In the rows, 128 means zero.
Where one turn sends some rows of the set: a few examples, then the rows asked:
vifa: [116 120 118 125 146 174  88 131 115 113 132 108 117 175 145 138 115  71
 127 135 124 125]
piro: [100 122 102 126 162 205 159 138 128 125 125 128 135 150 121 140  93 145
 140 111  93 110]
Benu: [116 121 113 127 108 117 143 124 122 103 153 167 123 156 105 119 130 163
 182 127 108 133]
lino: [144 111 121 110 139 121 100 140 132 144 134 106 116  91 153 139 136  92
 109 119 160 138]
lavaz: [138 125 115  95 149 159  95 131 127 160 140  92 114 103 118 152  99 122
 145 106 158 140]
gogas: [101 131 125 126 136  91 168 127 159 100 122 120  97 126 133 174 139 117
 126 150 115 105]
bon: [129 100 126 123 119 121 152 115 100 151  84 111 117 100 139 106 138 128
 110 112 122 146]
gal: [116 110 118 105 136 102 146 108 124 166 135  71 120 155 121 132 139 106
 154 157 101 133]
gor: [122 139  75 121 110 116 139 146 139 169 158 107 119 136 119 100 136  79
 152 112 135 130]
rifof: [131 102 117 126  96 160 150 154 119  97  94 151 103 123  87 122 120 124
 137  97 109 131]
vak: [123 144 130 119 104 144 149 122 116 147 113 119 126 113 138 143 133 178
 159  92 125 122]
ves: [121 131 136 101 154 191 117 139 166 136 126 155 135 136  93 112 136 134
 128 130 152 155]
penim: [121  97 122 124 149 121 144 134 140 130  97 142  81  88 129  96  93 137
 111 108 118 152]
ponid: [108 113 134 167 116 160 107 120 142 144 118  77 132 175 111 120 131 119
 141 119 120  98]
vuv: [112 106 124 134 158 112 149 129 184 112 140 127 122 131 138  58 118 104
 128 123 109 136]
Videm: [ 83 122 110 129 149 114 105 146 125  88 178 139 136 148 110 162 119 127
 132 115 127 106]
dufud: [101 116 124 144 154 155 141  90 137 124 137  78 154 158  86 127 107 134
 152 136 113 110]
fori: [107 144 127 151 157 139 137 167  98 156 127 119 133 139 140  85 111 128
 157 104  88 128]
faf: [103 125 140 105 149 104 130 167 172 109 131 133  95 115 125 142 146 106
 101 153  95 137]
Ver: [111 121 120 119 141 164 102 118 168 140 155 154 119 147 133 177 134 170
 126 121 127 121]
ner: [115 141 134 147 106 116 149  92 142 135 111 111 106 151 134 129 120 151
 156  88  86 111]
reb: [106 111 121 123 152 131 153 138 152 114 140 156 119  99 140 168 123 185
 127 124 126 114]
fod: [122 147 105 121 138 172 113 138 115 138 129 141 119 124 130  78 120 100
 119 152 115 175]
tomed: [ 71 123  73 110 133 124 143 135 133 115 140 128 105 149 101 130 129  84
  95 147 135 135]
Zug: [134 119 120 152 179 114 137 125 148 116 158 144 121 174 139 122 117  86
 161 147  94 120]
fop: [129 120 104 104 135 110 133  96 150 150 151 106 115 148 149 165 148 102
 144 157 153 126]
gugez: [115 151 104 143 143 166 151 164 168 106 132 159  82 138 122 134  98 120
 161 161 108 123]
Rof: [144  68  90 135 137 155 124 157 120 158 140 127 139 122 114 118 119 114
 132  79 131 118]
zetut: [ 98 147 124 119 155 169 110 152 169 127 126 135  90 143 104 125 101 123
 145 132 184 132]
Rol: [ 95 110 152 127 143 113 138 184 156 107 127 111 113 130 129  70 122 133
 156 138 103 126]

gogas -> reb
fori -> fod
And these:
Benu -> rifof
lavaz -> gal
zetut -> dufud

